In the rows, zero is written as 128.
Turns in one plane each, and the order they were made in; the first pair answered:
turn lig:
[128 118 133 126 119 129 127 136 133 132 124 124 127 134 125 132 122 121
 133 145 132 127]  ->  [128 117 135 123 116 128 124 136 133 131 124 127 127 137 123 130 125 122
 131 143 134 127]
[112 156 106 134 124 153 140 116 119  97 171 183 126 102 122 115 161 122
 126 129 126 109]  ->  [116 158 102 146 140 156 157 119 130 108 163 164 118  80 132 126 142 107
 146 129 124 113]
[133 147 155 120 163 127 129 105 122 125 120 106 112 136 122 122 136 136
 128 137 139 109]  ->  [130 147 157 119 158 125 125 104 120 121 125 116 115 141 119 119 145 140
 120 137 140 107]
turn sema:
[146  87  87 118  77  99 112 171 148 147 114 149 152 120 131 135  98 117
 122 119 135 169]  ->  [151 103 110 130 111 108 131 161 152 167  95 103 135 105 139 151  69 107
 156 120 137 161]
[110 144 175 111 117 140  96  97  91  99 146 145 129 183 112  93 181 152
  95 123 129  84]  ->  [107 118  82 147  89 145 119 129 116  89 169 199 140 119 138 100 182 115
  90 114 116 123]
[121 102 165 105 104 118  87 128 105 119 110 113 114 156  94 119 149 153
 106 158 136 119]  ->  [117  83  99 126  81 119  97 150 120 108 128 157 124 118 110 121 155 130
  98 151 128 146]
turn bulaf:
[131 121 117 111 137 135 131 153 140 144 110 139 149 140 129 159  90 132
 144 132 131 134]  ->  [129 120 111 113 137 136 133 154 143 143 111 143 149 135 131 158  91 129
 143 132 129 137]
[134 163 185  97 153 148 111 116 121 135 115  84 122 122 146 146 105 125
 144 116 149 116]  ->  [139 128 163  72 100 126  75 143 118 126 118 120 142 149 133 137 115 146
 108 112 155 138]
[117 151 148 118 149 138 109  79 102 162 115 110 121 174 128 135 112 117
  99  94 143 115]  ->  [118 128 119 109 112 125  91  98 102 153 122 145 135 180 126 129 121 122
  76  92 144 135]

Each pair is two turns apart.
[117 144 127 101 100 120 116 144 145 116 137 156 124 124 117 126 156 125
 119 137 119 117]  ->  [124 156 137 116 131 128 139 138 154 133 120 116 109  99 127 145 127 107
 154 139 118 114]
sema then sema
[ 96 170 102 173 147 160 150 105 119  64 181 176 126 110 134 110 182 106
 105 113 117 113]  ->  [111 171 197 117 144 136 103  94  94  84 142 116 124 192 100 105 166 156
 103 121 138  90]
bulaf then bulaf
[118 120 128 112 121 126 125 154 119 133  93 131 115 131 122 129 129 122
 111 137 130 123]  ->  [118 125 123 123 131 132 138 152 123 136  93 126 108 115 128 134 124 109
 121 137 127 121]
bulaf then sema
[146 123 162 114 151 113 124 134 119 153 100  84 127 153 119 157  95 123
 145 117 121 137]  ->  [136 102 125 104 101 102  99 148 112 126 127 150 149 169 108 137 135 137
  98 114 118 151]
lig then sema
[125 101  99 121 102 129 131 148 140 125 125 161 133 112 132 138 106 131
 117 124 114 144]  ->  [129 122 160 106 135 131 130 127 129 141 103 105 118 136 122 143  89 144
 139 130 121 118]
sema then sema
[125 136 148  97 153 124 122 149 127 118 136  98 118 137  94 123 117 113
 153 126 117 151]  ->  [120 121 114 100 127 119 116 161 131 105 152 137 129 129  96 116 131 111
 134 122 113 165]
sema then sema
[128 133  76 114  95 106 109 156 119 107 147 177 124 128 102 121 178 162
  79 130 133 136]  ->  [144 166 121 140 176 126 161 137 136 151 105  73  87  84 124 159 110 129
 160 138 133 119]
sema then sema
[142 113  98 136 120 124 138 139 108  94 146 146 126 110 152 130 167 113
  97 111 114 104]  ->  [140 141 143 133 153 132 148 115 100  98 135 109 112 122 147 131 161 118
 114 114 118  77]
bulaf then sema
[146 117 116 155 164 140 160 115 124 153 123 107 128 101 147 140 105 109
 159 128 120 146]  ->  [157  87 133 109 113 108 107 136 109 154 112 115 144 155 126 132 108 147
 126 128 134 157]
bulaf then bulaf
[166 100 100 130 113 122  96 143 102 135 155 177 151 137 146 136 142 126
  87 131 104 165]  ->  [176 127 137 148 176 137 134 124 112 166 127 101 121 107 161 159  97 104
 147 136 103 149]
sema then bulaf
[111 123 100 153 114 127 135 150 137 135 137 140 139 110 134 131 128 128
 118 109 127 137]  ->  [120 132 146 136 133 121 128 141 129 152 112  93 131 133 127 138 108 140
 134 114 136 124]
sema then bulaf
[122 112 155  79 123 100  88 105 116 119 142 132 139 178 101 124 178 148
  83 151 130  97]  ->  [122  94  53 134 119 115 136 138 153 120 158 168 142  80 141 144 159  92
 103 141 113 139]
sema then lig
[121 131 128 116 106 122 121 167 138 135 127 116 120 134 147 154  89 122
 154 112 142 162]  ->  [121 126 120 113  94 120 114 171 136 128 132 130 126 139 145 150  97 127
 143 110 141 165]
sema then bulaf
[135 142 132 123  84 112  73 143 104 136 109 173 135 142 136 134 144 144
 121 113 133 135]  ->  [140 138 100 149 100 120 103 153 125 150 102 162 127  97 156 151 120 116
 149 111 129 151]
sema then lig
[139 144 152 138 143 155 136 122 126 138 135 102 112 119 128 141 125 125
 146 139 131 128]  ->  [132 130 131 128 104 146 114 132 121 118 154 151 129 135 120 127 157 138
 109 135 130 136]
sema then sema
[130 136 164 147 180 159 149  98 128 144 117  91 102 138 103 117  95 118
 171 123 139  86]  ->  [117 102 121 124 101 137 102 121 117 108 151 187 136 175  86  86 151 145
  98 118 140 107]
sema then bulaf
[118 139  78 146  98 164 134 136 124 111 161 182 120  94 141 127 183 118
 113 114 112 143]  ->  [129 170 193 111 146 161 122  99 101 135 120  88  97 152 119 133 156 150
 144 128 129  98]
bulaf then bulaf
[144 145 108 161 124 135 135 140 173 132  95  73 134  90 144 155 100 104
 146 154 102 168]  ->  [136 158 180 114 112 123  90 117 141 121  93  66 140 171 109 133 128 156
 117 159 113 134]
sema then lig
[121 122 133 131 112 124 107 130 133 116 123 116 143 160 108 117 154 148
 113 128 122 135]  ->  [126 122 105 159 131 133 136 138 152 129 117 102 135 111 131 134 128 115
 143 125 115 146]
sema then sema
[133 127 156 126 122 113 105 116 131 126 152 130 140 177 103 123 119 159
 135 126 148 103]  ->  [134 112  89 164 125 122 139 136 156 129 160 150 142 112 131 138 103 119
 154 119 138 131]
sema then sema
[132 123 135 116  98 152 126 100 102 135 148 140 137 152 119 106 156 155
 101 128 125 121]  ->  [136 117  88 146 106 161 156 119 124 142 148 140 133  97 142 123 133 120
 125 125 117 143]
sema then lig
